0: [211 150 100 145 114 152  75 158 196 135  84 107 140 145  80 124 158 145
 142 165 113  91 125  70]
1: [140 161 144  94 125 130 138 124 180 107 109 127 131 106 108 168 112  99
 143 105 111 125 126 120]
2: [143  36 175 118  87  79  87 132 108 186 130 122 140 188 184 106  52  73
 135 120 128 165 121 140]
3: [117 125 138 118 140 122 136 115 132 127 121 122 133 145 138 149 133 116
 128 108 127 139 101 157]
4: [101  77 156 116 114  97 121 127 115 168 147 114 141 155 175 109  90 108
 128 114 148 159 102 150]
5: [148 164  76 127 151 142 119 134 160 136 148 100 132 121  99  99 155 177
 143 172 144 144 103  92]
6: [138 107 139 116 174 141 151 130 150 151 118 131 117 123 108 133 178 147
 119 130 111 121  98 157]
7: [ 76 165 133 120 196 149 227  87  67  97 177 154  66  45  55 121 161 158
 122 140 101 113 155 167]
8: [134 109 135 130 126 110 107 100 133 151 137 152 123 140 170 126 100 111
 119 103 138 141 146 156]
9: [180 104  64 145 138 125 112 184 163 136 122  84 134  77 109  71 178 162
 148 165 130 127 124  50]
10: [190 121 120 137  86 123  72 156 150 163 114 110 149 158 107 112 102 120
 148 164 124 113 144  72]
11: [126  84 153 110 115 111 116 127 127 156 128 129 134 159 157 131  92  96
 131 109 127 149 119 151]
12: [ 65 169 109 124 175 156 195  87 119  69 132 160  99 100  96 144 178 166
 104  94 125 122  89 175]
13: [155 121 112 124 124 131  99 147 134 136 130 138 138 131 170 133 102 110
 144 132 134 147 156 133]
14: [ 93 116 176 146 120 114 145 132  82 131 117 120 120 145 131 142 137 119
  98 119 124 119 122 139]
15: [104 119 151 132 124 110 138 111 126 124 110 134 128 165 154 143 137 116
 101 103 135 135  99 153]
16: [ 99 128 151 116 148 113 151 125  97 154 135  81 135 147 123 117 129 115
 133 162 123 152 101 146]
17: [238 118  97 152  95 150  56 174 207 157  88 102 144 154  92 114 140 148
 150 172 112 105 131  53]
18: [113 153 141 130 106 137 131 128 109 111  94 134 144 155 109 169 127 121
 123 123 111 107 136 128]
19: [ 73 131 143 125 171 112 165 128  79 150 139  72 132 152 130 120 153 150
 120 156 135 161  70 158]
20: [128  76 133 121 124 116 119 119 118 156 163 130 121 125 128  98  90 119
 145 129 131 153 130 135]
21: [185 147 118 142  83 108  81 119 165 151 107 154 120 142 127 114  95 110
 128 149 127 106 172  97]
22: [109 111 138 115 134 115 136 115 116 139 148 116 132 138 152 123 110 107
 136 123 140 157 112 149]
23: [224 255  43 208 135 214  93 202 182  58  43  82 146 112  10 162 254 214
 132 235 109  32 157   3]
24: [159  25 170 160  45  31  65 142 130 184 131 126 133 185 201  65  61  80
 120 111 175 146 122  83]
25: [ 74 104 164 120 146 104 153 107  89 151 158  97 139 152 171 120 111 116
 120 114 146 171  89 169]
26: [104 200 128 126 186 163 192 125 113  79  74 113 108 118  70 179 213 165
 114 145  85  91 100 152]
27: [181  25  89 139 158 120  54 112 208 200 205 171 149 123 223  76 120 156
 120  51 187 177 114 152]
28: [ 97 154 111  97 164 161 172 140 151  85  93 126 123 134 129 174 181 153
 127 112  88 149  80 175]
29: [ 40 216 146 134 187 184 233  92  87  41 108 143 102  94  72 203 232 183
  74  95  94  86  97 192]
30: [106  64 143 111 129 115 132 107  96 161 185 137 124 119 153 102  74 108
 139 110 141 165 131 160]
31: [190  30  67 156 158 112  52 123 176 217 254 148 117  57 202  18  83 158
 145  91 216 202 163 116]
32: [116 127 148 119 124 111 131 100 122 128 110 147 122 161 157 143 112 101
 120 110 118 133 124 163]
33: [183 255   0 156 203 241 166 141 189  15 101 142 100  41   0 150 255 250
 144 194 103  49 149  61]
34: [ 99 118 146 118 143 136 147 111 121 115 116 125 134 151 139 153 140 122
 122 100 118 135  94 168]
35: [168 255  84 127 103 129 123 101 131  60  47 217 110 142 145 195 137  99
 120 164  81  58 229 131]
36: [122 255  15 146 215 251 202 158 165   0   0 166 128 109  73 255 255 219
 104 173  73  35 117 132]
37: [138 136 121 112 117 142 119 142 137 119 111 133 137 139 128 146 127 119
 133 131 111 117 130 132]
38: [ 70  98 174 120 122 107 147 112  85 144 145 116 132 152 163 140 105 111
 111 109 132 152 101 175]
39: [122 120 175 134  88  99 120 142 107 136  83 120 127 163 114 139 116  99
 120 135 121 109 124 113]
40: [ 97  53 191 137  72  55 115 110  73 167 155 138 113 154 200 100  49  72
 111 103 154 154 149 144]
41: [ 60 102 140 112 130  92 138 123  64 161 179  92 153 164 207 106  85 115
 131 144 157 198  90 167]
42: [143 130 127 132 105 108 110 112 121 140 120 154 126 150 146 128  88 106
 131 131 119 130 154 141]
43: [ 97 159 146 135  81 135 141 120  75 113 139 142 129 104  57 143  78 112
 140 125 124  93 199  94]
44: [179  40 151 116 155 116 101 130 166 191 143 133 129 144 153 105 136 121
 127 110 121 141 109 158]
45: [130 136  69 138 150 116 149 178 100  88  88  74 165  74 133 109 196 120
 140 158 140 119 117  70]
46: [255 246  29 185 124 205  61 195 248  75  19 110 135 129  17 143 241 211
 151 228  94  26 149   0]
47: [127  68 165 110  91 104 107 125 111 164 132 125 136 161 159 123  68  75
 139 119 124 149 129 152]
48: [126 255  56 132 196 204 172 148 143   0  36 161 132 108 127 224 244 174
 121 146 103  84 138 141]
49: [112 161 155 132  95 130 133 132 105 118  99 125 143 135  81 163 100  97
 138 125 118 103 169 112]
50: [197 247  64 158 169 200 133 145 211  61  34 119 122 127  28 180 255 215
 117 164  93  52 103  77]
51: [ 62 192 168 129 197 195 235 114 105  50 111 110  99  77  64 201 243 184
  90 110  67 100  90 184]
52: [ 56 193 103 112 176 141 181 102 111  90 122 115 137 153 139 161 177 171
 109 128 129 149  63 175]
53: [ 96  55 149 106 115  87 107 115 104 195 188 100 151 169 195  89  58 102
 133 113 164 202  89 157]
54: [105  76 151 113 115  98 113 115 113 177 161 110 140 166 178 104  77 111
 136 122 146 178  99 151]
55: [116  80 167 118  93  95 111 124 121 151 125 134 130 162 162 119  81  99
 123 106 136 143 118 139]
56: [ 89  90 155 119 126 115 138 113  97 141 155 137 118 125 140 118  99 115
 121 103 136 145 121 158]
57: [119 121 122 118 128 136 136 138 110 106 135 143 124 117 146 132 115 119
 140 136 126 132 143 141]
58: [125  80 166 165  66  50  98 125 119 133 118 142 124 171 178  92 101 103
  91 100 168 120 123  85]
59: [154 142 121 121 124 134 103 147 127 122  97 128 147 148 159 157 107 101
 148 145 120 137 150 133]
60: [112 179 125 115 137 153 140 136 106  73  78 137 142 150 141 184 156 114
 131 138  98 110 132 146]
61: [126  99 148 114 125 125 121 124 121 141 131 123 137 155 149 132 102  98
 137 119 122 143 120 148]
62: [ 79 153 148 129 111 129 146 112  94 110 128 132 130 129 104 140 119 119
 118 114 133 112 136 129]
63: [143 135  96 124 154 162 141 143 190 116 112 111 118 119  90 122 192 179
 131 121 110 136  72 122]
64: [115 139 110 137 134 118 124 116 152 132 127 114 139 160 135 110 160 166
 106 126 155 135  73 120]
65: [139   0 111 131 158 132  91  90 194 188 222 190 127 122 208  73 160 193
  85  25 171 159  69 187]
66: [247 165  81 170 100 157  64 172 219 138  76 111 132 134  69 122 173 168
 137 184 113  71 146  38]
67: [255 221  33 179 135 200  65 182 255  98  34 102 133 128  15 133 250 219
 140 203 101  35 128   8]
68: [ 77 102 168 124 129 124 157 108  95 130 135 130 122 138 153 144 119 116
 108  97 130 140 104 172]
69: [ 85 127 124 133  72  64 108 106  87 165 199 141 134 121 132  59  44 127
 124 134 189 145 170  83]
70: [109 125 141 113 122 133 135 128 111 112 112 142 131 136 143 154 113 106
 129 123 115 123 131 158]
71: [228 147  94 152 105 162  75 169 209 138  80 110 135 141  72 124 163 160
 139 172 114  82 135  58]
72: [ 17 175 155 146 159 145 216 116   8  50 144 144 106  98 156 181 164 135
  89 114 118 120 134 196]
73: [121  66 169 111 108  99 111 122 107 167 143 123 140 165 169 127  67  84
 133 102 125 163 122 158]
74: [ 63  59 172 121 126 109 153 115  70 149 176 126 118 121 158 114 104 115
 112  94 139 157 108 173]
75: [139  54 141 126 100  97 100 150  98 157 133  95 155 142 172  94  94  80
 146 134 131 150 125 112]
76: [255 229   0 196 135 201  16 235 255 114  54  56 161  56   0  39 255 255
 187 255 145  22 142   0]
77: [213 255   5 165 218 255 171 202 196   0   0 129 124  87   0 248 255 242
 123 238  46   0 140  68]
78: [143  70 158 113  94  93  95 130 137 183 148 114 135 166 177 101  56  85
 146 129 124 177 123 132]
79: [107 130 157 117 124 108 142 114 109 138 114 128 122 148 140 138 107  96
 125 134 121 136 127 156]
80: [ 91 103 158  76 143 118 169  94 142 133 189 146 114  72 135 128  75 102
 141  79 139 171 130 157]
81: [134 130 129 117 141 141 132 131 114 119 120 125 130 135 135 141 117 116
 144 133 113 138 140 141]
82: [100  40 149  98 126  74 104  74 128 212 236 164 128 129 220  61  41 107
 122  82 176 198 122 191]
83: [ 99 154 121 115 163 137 164 126 102 102 123 116 129 128 130 145 141 127
 135 141 121 144 116 155]
84: [111  70 149 127 106  96 120 111 117 144 157 138 123 137 153  93  99 110
 124 103 154 145 121 132]
85: [221  90  98 173  47  61   8 161 203 211 130  89 160 187 143  21  96 147
 138 191 198 131 111   0]
86: [255 255   0 173 157 225  92 175 255  61  18 109 130 116   0 153 255 255
 129 241 104  20 119   0]
87: [110 125 139 116 137 137 151 121 124 121 130 139 115 124 114 142 132 129
 124 114 118 128 119 152]
88: [ 83 118 123 116 152 133 160  96  99 124 174 141 115 116 124 116 119 144
 122 111 135 151 111 166]
89: [ 23  59 201 125 111  85 163 110  32 169 188 103 127 149 183 115  73  94
 101  98 147 180  96 194]
90: [  0  81 183 122 190 134 249  68  25 111 241 132  75  42 120 110 131 152
 101  69 127 179  99 224]
91: [ 94 119 178  82 124  99 148 104 128 127 136 142 130 132 174 165  70  68
 138  84 123 164 128 170]
92: [ 92 194  98 111 166 174 176 116 100  49 125 163 112  91 115 158 160 143
 146 141 105 108 144 154]
93: [155 244  86 128 167 202 157 150 155  42  57 140 122 108  70 197 219 160
 130 167  83  70 142 118]
94: [ 58 107 155 152 129  90 166  87  26 148 236 160  95  67 156  98  60 118
 114 102 167 159 202 155]
95: [113  75 158 122  86  88 103 124  95 180 165 116 140 165 160  93  50  98
 138 126 148 161 130 126]
96: [166 107 136 125  61 119  66 165 158 182 124  81 166 165 105 109  72 109
 164 158 129 136 138  61]
97: [112 125 159 124 126 124 141 121 102 128 112 118 133 160 149 159 112 103
 123 118 111 139 116 161]
98: [ 95  83 165 117 129 113 139 111  96 148 139 127 123 142 157 128 100 108
 123 105 122 151 114 166]
99: [ 93 159 139 124 158 149 172 112 104 102 112 132 105 116  85 146 161 140
 118 126 103 111 115 154]
100: [ 83 201 128 126 144 161 172 109 115  71  73 139 133 143  87 197 186 155
 100 105 103  92 106 150]
101: [102 255 106 127 208 174 223 107 103  35  55 149  95 104  58 205 233 158
 107 155  72  77 134 168]
102: [124  16 150 109 111 111 100 140 154 186 157 109 134 156 179  96  84 110
 136  87 126 193  77 152]
103: [124  90 157 107  96 114 110 141 114 146 120 128 137 164 164 140  80  81
 141 127 122 149 132 152]
104: [120 121 147 115 116 132 120 130 113 117 113 138 137 159 165 157 109  93
 132 125 106 135 128 158]
105: [149 107 129 126 122 129 103 137 153 153 122 114 137 149 129 118 128 136
 129 135 129 135 113 124]
106: [133  78 145 117 121  98 110 112 121 169 185 148 124 110 172 102  51 102
 139  95 145 169 166 146]
107: [ 94 143 137 122 137 138 152 112 127 103 105 129 132 154 128 157 154 135
 112 109 116 118  91 156]
108: [112  84 160 114 121 100 121 129 110 176 147 103 131 156 147 108  90 107
 135 138 136 159 110 147]
109: [ 17 117 177 151 106  99 166  99  16 143 183 120 127 126 132 124  90 132
  96 107 151 138 132 150]
110: [142  26 129 105 136 124 101 117 153 175 192 160 130 118 184  88  89 121
 139  89 148 173 119 169]
111: [240 139  50 152 117 138  54 179 204 146  84  81 164 130  90  82 173 155
 157 195 135  99 124  17]
112: [130 200  85 123 154 180 156 132 159  73  91 145 121 121  84 166 199 164
 120 139 107  96 107 132]
113: [106  71 150 114 119 114 127 119 114 152 156 129 125 130 143 108  81 102
 136 109 129 161 120 158]
114: [ 78  83 153 128 143 114 154 107  74 140 179 125 118 117 158 121 106 125
 119  99 137 163 121 171]
115: [ 11  53 181 140 140  90 183  88  12 164 239 112 107 100 172  81  78 116
 106  97 162 186 108 194]
116: [136 141 112 127 146 153 136 113 143 118 140 128 122 115  93 120 149 149
 132 133 125 115 123 126]
117: [ 46  76 207 177 130 114 167 125   6 141 163  90 119 133 145 136 133 137
  84 108 123 137 115 166]
118: [ 85  99 131 108 139 116 144 105  98 157 178 114 130 136 155 102  97 126
 133 120 146 181  96 160]
119: [101 101 157 107 123 130 138 119 117 131 128 129 127 145 139 148 115 111
 116 102 118 140 108 163]
120: [132  59 168 113  94  93  97 131 109 180 145 113 146 170 175 109  56  70
 144 124 139 160 125 139]
121: [167   0 152 106  95  86  48 109 163 237 217 159 147 154 238  46  37  85
 141  67 168 194 115 165]
122: [255 175  31 182 118 189  39 182 255 139  95 102 132 100  12  82 195 215
 160 215 120  56 156   0]
123: [255 247   3 176 142 217  67 181 255  83  56 121 124  96   0 122 244 223
 150 214 105  36 148   0]
124: [112  89 140 132 112 112 131 115 121 135 155 138 116 132 143 102 107 126
 125 108 146 143 119 137]
125: [130  35 179 122  84  87  90 122 106 183 144 123 141 172 183 110  47  61
 141 110 136 160 126 149]
126: [101 110 134 117 152 136 153 115 128 125 148 129 122 119 131 124 121 128
 130 105 129 153 104 160]
127: [123 113 149 110 118 120 126 125 103 129 120 132 137 152 158 148  99  95
 132 119 110 139 133 157]
128: [179 126 108 142 125 147  96 130 172 140 111 128 124 138  91 115 149 158
 126 139 117 105 118 100]
129: [115 119 109 146 138 148 144 118 120 124 183 135 105  79  87  90 142 170
 122 128 148 120 133 118]
130: [ 56 192 224  95 170 165 240  67  51  63 147 171  83  51  81 202 130  91
 107 100  68  91 177 228]
131: [129 127 129 123 110 126 112 136 113 117 109 142 132 150 154 141 111  98
 134 128 111 125 138 142]
132: [159  99 136 138  84  96  88 147 151 152 105 119 139 171 149 107 112 115
 122 136 144 124 119  91]
133: [ 83 144 179  70 126  83 163  81 127 118 136 165 115 110 183 173  58  54
 131  74 122 155 146 180]
134: [ 86 112 116 121 148 125 142 103 118 133 163 130 127 130 139 111 128 156
 114 108 152 157  90 152]
135: [148  21 122 113 144 126  94 111 182 171 179 177 141 145 204 104 126 144
 112  52 137 161  91 182]
136: [ 81 199 110 122 148 159 180 118  85  39 123 176 110  87 122 159 155 131
 125 130 110 102 151 152]
137: [118  84 157 122 112 107 116 129 110 149 128 130 140 160 160 130  98 105
 118 103 131 148 117 153]
138: [103 114 133 118 139 132 157 104 103 125 176 137 108 100 116 111 106 121
 143 116 132 141 138 143]
139: [ 13 128 170 133 158 133 214  80  40  96 180 153  95  93 136 148 143 143
  81  80 133 136 118 201]
140: [ 78 152 139 112 148 140 161  93 121 103 118 134 126 158 137 157 162 138
 105 103 117 133  81 176]
141: [118  70 150 109 119 117 128 120 112 163 174 128 121 119 141 102  80 106
 144 116 140 152 131 146]
142: [104 128 121 119 143 125 133 124 113 120 129 121 137 147 155 138 125 132
 130 123 132 151 103 150]

[147  83 152 115 108 114 102 127 135 162 127 124 137 165 150 126  93  94
 133 118 125 141 121 142] 11
[109 214 115 117 161 165 163 152  97  57  68 121 138 130 110 182 183 123
 133 172  91  99 133 144] 60
[111 184 123 106 151 162 155 130 118  71  86 142 132 141 131 191 158 131
 125 125  97 119 122 164] 60
[103 182 128 113 141 157 156 135 116  76  76 137 133 146 133 187 163 121
 121 131  99 114 114 158] 60
[112 222 120 115 166 167 177 148 104  72  62 118 133 136  87 193 191 132
 125 169  86  96 121 151] 26
[126 160 116 123 127 144 135 134 128  76  83 145 133 142 145 159 159 121
 120 123 114 108 120 139] 60
[127 255  49 141 193 217 172 141 156   0  33 155 130 121  83 220 255 191
 109 144  88  72 106 142] 48
[228 162  73 170 104 121  60 127 197 151 124 154 113 105 107  85 123 148
 141 167 147  92 195  55] 21
[108 162 104 108 153 154 159 124 118  91 133 135 126 115 121 145 149 140
 136 143 121 131 119 146] 83
[107 148 138 111 141 147 153 124 122 101  95 129 128 139 122 163 151 128
 120 127 102 119 113 158] 107
[114 145  40 115 181 125 158 139 134 106 164  92 146  53 116  65 173 156
 152 153 162 156 100  86] 5
[221  75  50 187 158 101  19 144 192 209 198 144 128  81 217  48  96 172
 131  96 230 183 185  85] 31
[198 234  82 147 139 189 116 165 174  64  32 117 142 146  76 184 208 152
 143 186  87  70 138  92] 93
[ 87  93 132 109 144 127 163  96 111 130 186 148 106 104 133 105 109 138
 126  98 142 160 117 159] 88
[155   0 161 108 117  86  60 108 160 239 223 158 143 146 238  58  39  94
 132  58 162 196 109 178] 121
[203 217  68 151 170 182 131 164 188  88  53  98 125  98  20 142 249 185
 134 195  98  49 129  57] 50
[151 141 124 122 116 141 111 143 143 114  95 134 131 146 123 149 132 114
 131 144 112 113 130 121] 37
[ 22 195 175 115 160 136 216  89  51  49 118 154 113 109 168 213 135 103
 105  86  99 131 138 208] 72
[134  77 160 125  93  87 103 131 130 155 118 122 138 175 170 117  86  89
 128 114 138 142 120 123] 55
[108  73 103 118 137  66  78 113 132 234 230  77 159 151 220  36  58 132
 146 140 216 231  87 135] 53
[116 165 167 135  39 114 115 157 108 121  67 123 154 156  70 167  83  94
 133 136 118  77 183  64] 49
[146 180 114 171 137 157 134 146 126  87  97 112 123 124  87 149 200 166
 108 152 113  79 129  93] 112
[ 37 200 117 122 185 147 213 134  51  22 102 135 137  76 166 202 194 119
 111 109 111 123 116 182] 72
[122 183 115 102 140 167 147 147 118  63  70 151 143 143 156 195 158 113
 136 141  92 114 129 165] 60
[136 145 108 122 142 157 142 134 145 109 120 126 122 125 108 144 157 144
 131 135 111 131 118 135] 116
[145 184 102 113 128 155 122 168 105  59  57 135 152 142 155 185 141 100
 158 164  87 111 154 136] 60
[135  83 154 118 116 111 112 134 123 161 118 118 141 166 163 140  90  92
 134 112 123 151 115 147] 11
[161 151 102 149 132 168 111 142 164 111  98 133 136 135  98 144 178 163
 116 133 118  94 113 110] 128
[ 80 255 112 118 166 185 197 123 137  11  49 150 121  94  60 231 215 160
 107 114  87  66 122 141] 101
[117 188 143  98 145 131 160 101 156  95 120 155 113 101 129 183 112 112
 126  94 109 127 151 151] 1
[131 109 103 163 123  95 109 114 146 132 161 151 110 106 149  72 129 157
 114 108 184 131 136  92] 124
[255  80  53 177 131 123   0 168 220 222 179 118 145 100 177  53  82 152
 165 143 199 175 197  53] 31
[113 208 128 121 185 169 187 142 124  78  61 109 111 124  62 185 215 154
 116 157  83  91 102 149] 26
[ 41  93 132 102 133  87 142  98 104 180 204  91 144 158 186  75  84 141
 122 128 183 211  52 170] 41
[ 59 255 154 117  73 148 184 112  87  40  92 164 142  61   0 228  78 106
 137 105 117  41 248  66] 43
[195  54 153 151  53  68  43 156 151 189 114 118 141 180 172  79  66  93
 135 140 150 133 144  67] 24
[102  48 146 102 126 115 133 128 136 159 163 119 122 126 151 102 100 120
 139 100 126 174  91 157] 113
[ 97 138 144 111 152 125 161 126 104 149 126  82 131 152 118 126 142 129
 131 162 124 150  90 148] 16
[184  73 133 137  86 119  66 146 152 167 118 117 140 173 136 108  98 115
 141 138 122 131 124 101] 132
[ 47 140 164 142 141 125 183 108  86  90 112 130 113 146 144 165 170 142
  82  88 128 126  84 176] 140
[ 95  77 141 113 128 126 140 112 115 147 166 139 120 124 143 113 108 121
 119 101 132 150 109 164] 56
[186 253  87 153 115 135 116 101 172  88  51 187  99 144  93 166 161 149
 107 155  90  56 184 104] 35
[175 134 108 134 121 148 104 158 166 123  93 107 138 135 101 128 156 139
 137 150 119 111 119  92] 128
[  0 255 229  70 164 172 255  46  32  16 179 180  70   0  26 228  95  88
 121  91  75  77 231 203] 130
[211 102  84 129 109 109  70 178 167 150  94  92 165 119 131  86 123  98
 166 172 134 127 138  57] 10
[131  90 165 116  94  91 102 113 105 162 130 144 125 161 175 126  53  69
 133 119 120 147 158 152] 47
[ 18  72 215 152 128 110 181 111   1 133 171 109 117 140 171 147 104 111
  80  85 117 154 115 200] 117
[121 119 143 111 135 135 132 123 131 136 115 111 138 162 138 149 130 110
 137 121 113 135 100 157] 3
[ 35  50 183 131 114  71 138 107  35 185 199  90 142 160 197  89  59 108
 111 106 165 198  90 175] 89
[126 181 147 131 189 150 186 143 111 111  73  96 108 118  57 161 204 142
 120 160  81 104 113 149] 26
[ 88 251 138 134 103 143 164 104  98  60  62 168 129 139  85 213 145 115
 101 119 104  62 179 135] 100
[ 90  80 126 106 148 128 156 110 107 147 207 135 104  73 118  83  95 135
 145 115 145 165 132 150] 138
[ 99 105 194  93 119  94 149  96  94 144 147 151 117 136 175 159  52  61
 131  95 110 153 159 187] 91
[ 75 255 184 112 235 199 255 108  61  25  45 113  73  66   0 236 255 148
 100 178  29  33 148 191] 101
[118 148 119 153 143 154 144 134 113 105 135 125 113 110 105 126 160 151
 121 142 121 112 130 133] 116
[ 82 149 178 110 165 151 198  96  80 102 137 134 102  95  90 161 142 113
 126 126  92 115 138 185] 99
[255 177  25 230  73 119  25 178 255 115  81 129 109 102  30  33 215 232
 121 200 173  29 158   0] 122
[ 43 224 101 116 201 162 248  43  59  32 209 214  50   1  78 137 146 169
 126 117 115 108 198 184] 7
[104  81 159 108 123  93 123 133 101 186 151  90 138 158 148  97  86 104
 135 149 141 165  99 144] 108
[ 56  92 201 142 149 119 183 126  25 136 141  98 114 135 128 151 138 119
  95 116 101 135 110 184] 117
[207 108 111 147  67 119  55 132 190 171 121 173 143 144 120 110  99 133
 128 118 136  90 184  78] 21
[154  30 176 165  29   9  64 129 122 177 142 146 123 168 203  45  47  75
 101 107 190 134 152  62] 24
[156  75 124 134 117 108  80 135 137 175 165 133 133 126 178  92  71 104
 144 114 158 164 153 131] 106
[100 144 124 117 112  88 141  57  79 133 186 212  81 102 163 103  51 103
 125 116 132 135 207 163] 94
[133 145 109 122 150 144 133 125 154 124 119 116 132 133 114 131 160 146
 123 125 128 130  95 136] 116
[112  45 132 104 108  60  90 131 106 212 190  76 167 162 211  54  41  92
 163 148 175 210  96 126] 53
[101 122 137 115 137 136 149 112 121 119 140 141 120 129 131 138 133 132
 120 107 126 133 117 153] 87
[174 147  80 148 146 139 109 140 161 154 154  98 121 108  75  65 153 188
 144 183 144 124 125  66] 5
[144  92 142 116  99 119  95 155 126 146 107 124 142 171 163 132  97  95
 142 136 119 146 126 131] 103
[168 143 104 151 126 159 105 145 165 125 109 124 127 132  83 127 175 172
 117 145 120  96 121  94] 128
[135 156 115 138 163 140 148 138 158 109 102 103 121 134  91 134 197 172
 117 141 125 114  90 111] 63
[127 210  88 125 153 176 146 142 147  60  73 146 135 128 121 187 191 148
 120 136 105  97 124 145] 112
[119   0 158  83 117  64  63 115 163 255 253 106 167 171 255  25  19 104
 147  83 187 255  57 184] 121
[144 120 147 105 142 130 126 125 161 161 154  94 132 119 120 111 109 137
 149 147 121 164 106 132] 105
[ 59 255 164 125 166 200 237 118  50   0  60 153 111  75  53 255 202 132
 106 149  58  48 180 170] 101
[114 214 135 124 185 166 198 149 110  78  55 107 110 113  44 181 210 141
 122 175  76  86 120 143] 26
[239  64 105 168  51  52   0 167 219 194 141 145 137 126 198  52  52 111
 136 112 208 146 188  18] 85
[153 138 108 141 132 153 117 117 155 120 132 135 121 121  96 118 155 154
 122 128 128 106 122 109] 116
[144  96 119 129 136 129 109 136 142 149 148 124 133 129 177 120 113 117
 139 113 141 162 127 142] 13
[186 139 125 143  83 137  79 154 154 138  95 111 141 149  72 126 114 115
 151 166 114  89 159  70] 10
[158   0 153 108  87  81  47 109 157 222 194 175 140 164 232  66  34  85
 121  60 155 176 120 163] 121
[135  97 123 120 132 123 125 117 120 152 170 133 118 113 127 102  93 127
 147 130 137 151 140 132] 20
[211  78 114 135 101 136  62 173 211 175  99  84 146 168 110 102 137 139
 149 152 108 134  93  75] 17
[146 184  75 133 166 168 160 136 157  77 110 122 118  75  82 132 214 173
 126 144 122  99 118 103] 112
[119 198 110 117 160 162 160 124 167  75  96 141 122  99  96 184 184 157
 117 118 112 103 112 132] 112
[176   0 155  98  91  79  43 125 170 247 194 162 149 169 241  64  30  84
 141  72 161 190 121 170] 121
[124   0 156 114  75  33  52 112 133 254 225 107 163 194 254  25  12  89
 139 112 211 222  89 128] 121
[108 109 119 117 151 131 147 118 110 122 147 125 127 115 136 126 130 133
 131 113 129 151 113 148] 126
[131  65 172 108  98  90  99 118 111 178 142 114 144 175 183 117  56  68
 142 125 129 167 122 153] 120
[159  62 134 118  97  95  90 142 125 167 129 105 154 151 174 104  84  76
 155 128 135 148 129 116] 75
[182  88  64 140 165 124  79 171 194 161 146  99 143  84 169  79 145 164
 145 117 167 184 120  95] 9
[131  21 150 104 116  98  92 140 136 202 170  93 139 167 181  88  65 112
 151 116 137 205  90 144] 102
[140 239 116 148  83 172 129 164 128  70  51 129 149 121  29 197 155 136
 130 164 105  41 193  57] 93
[128 202  92 116 148 160 152 138 169  80  64 133 124 144 116 180 189 153
 118 134  90 118 104 144] 112
[176  70 125 127 114 136  95 154 181 167 137 100 126 139 126  98 113 139
 149 134 123 154 108 108] 105
[100 135 135 116 146 133 161 108 114 110 137 147 108 111 124 133 134 131
 124 116 122 133 126 159] 87
[ 44 140 145 116 169 121 192 109  65 139 173  92 115 121 118 115 148 150
 108 141 144 159  85 172] 19
[127 105 152 139 104  95 119 116 133 124 105 130 129 169 163 129 127 109
 110 110 140 126 110 121] 15
[150 111 114 124 134 108 137 157 132 133 112  98 137 100 109  98 144 119
 142 162 131 122 125  88] 105
[127 255 106 149 154 182 190 150 111  56  52 124 113  86   0 185 229 170
 119 179  89  31 167  84] 93
[198 255  58 164 194 215 163 156 195  38  17 107 114  99   0 183 255 226
 113 198  78  29 110  65] 50
[ 88 123 128 121 140 125 141 103 116 124 151 127 126 137 137 117 133 141
 119 114 143 144  97 151] 134
[116 255  36 103 210 220 192 154 135   0  75 160 122  48 116 229 221 164
 157 161  91  99 171 143] 48
[197   0 155 109  83  66   3 125 189 255 241 165 156 174 255  24   7  79
 142  48 183 215 105 168] 121
[ 87 171 156 158 180 157 188 141  70  99  92  93 110 123  74 169 219 174
  93 144  92  91 101 151] 26
[150  62  96 126 128 129 105 116 137 159 216 151 110  78 116  57  89 151
 147 126 151 148 152 106] 20
[127  76 172 117  73 101 101 140 103 167 129 122 143 159 141 128  49  70
 140 123 127 141 156 125] 47
[104 155 127 113 145 147 148 117 106  96 107 144 128 142 126 168 145 128
 119 116 102 120 121 159] 107
[  7 117 189 129 169 122 213  89  44 101 176 123 111 103 155 163 146 127
  86  64 129 151  98 212] 139
[ 19  54 238  77 112  58 181  78  67 157 196 140 120 113 209 147  13  38
 113  35 141 198 116 218] 89
[119 171 140 115 168 150 172 143 113 105  90 111 118 116  87 156 173 130
 134 161  94 110 119 145] 99
[106 207 111 147 176 145 187 127 119  73  89 129  98  95  45 143 224 177
  98 145 117  81 108 113] 26
[127 199 159 156 148 119 177 141  98  77  44 116  98 125  68 164 213 146
  94 160  96  63 132  97] 26
[ 93 146 131 129 107 113 159  91  88 126 170 171 105  89 108 114  82 116
 125 115 147 119 188 127] 138
[139   0 173 115 116  75  51 121 152 255 255 150 144 144 255  36  34 113
 118  19 184 236  90 202] 121
[214 230  57 155 167 194 121 148 231  76  53 123 125 115  33 160 255 217
 117 153 105  61 110  72] 50
[105 114 155 101 137 122 144 117 135 132 127 135 127 135 133 151 111 101
 123  96 113 138 106 165] 119
[115 157 115 124 154 155 151 127 139  97 107 129 131 132 128 165 162 144
 120 114 126 126 110 155] 107
[107 154 119 124 163 147 171 122 122 100 106 128 114 104  90 142 186 154
 115 125 110 106 110 140] 99
[155  44 131 149  75  55  81 136 119 164 170 123 131 121 175  40  69  91
 140 131 181 148 143  66] 24
[122 215 109 115 125 156 143 134  91  54  73 176 132 133 154 196 131  91
 140 152  89  99 177 153] 60
[145 108 132 121 114 122 114 133 142 144 131 129 124 127 121 115 110 119
 136 139 129 126 130 119] 105
[178  39 116 139 110  97  70 129 186 179 158 148 137 156 182  72 122 142
 121  96 164 140 102 110] 44
[112  63 158 106 110  97 113 122 120 185 159 108 145 162 173  97  70  91
 136 113 138 181  99 160] 54
[125  49 156 138  84  76  89 124 115 178 163 128 128 148 169  68  61  98
 127 112 164 154 127 115] 95
[171  71 122 186  52  58  55 143 144 170 162 128 119 139 139  23  91 148
 116 152 194 114 144  20] 85
[ 81  86 147 158 143 116 136 107  73 149 195 127 120 106 169 104 111 138
 104  94 166 158 129 161] 114
[125 150 112 150 134 138 139 141 104 106 121 111 135  97 102 125 165 139
 124 141 129 100 139  93] 116
[ 80 100 143 108 125 108 137 106 100 151 170 126 137 145 163 107  92 110
 128 112 144 166 105 160] 118
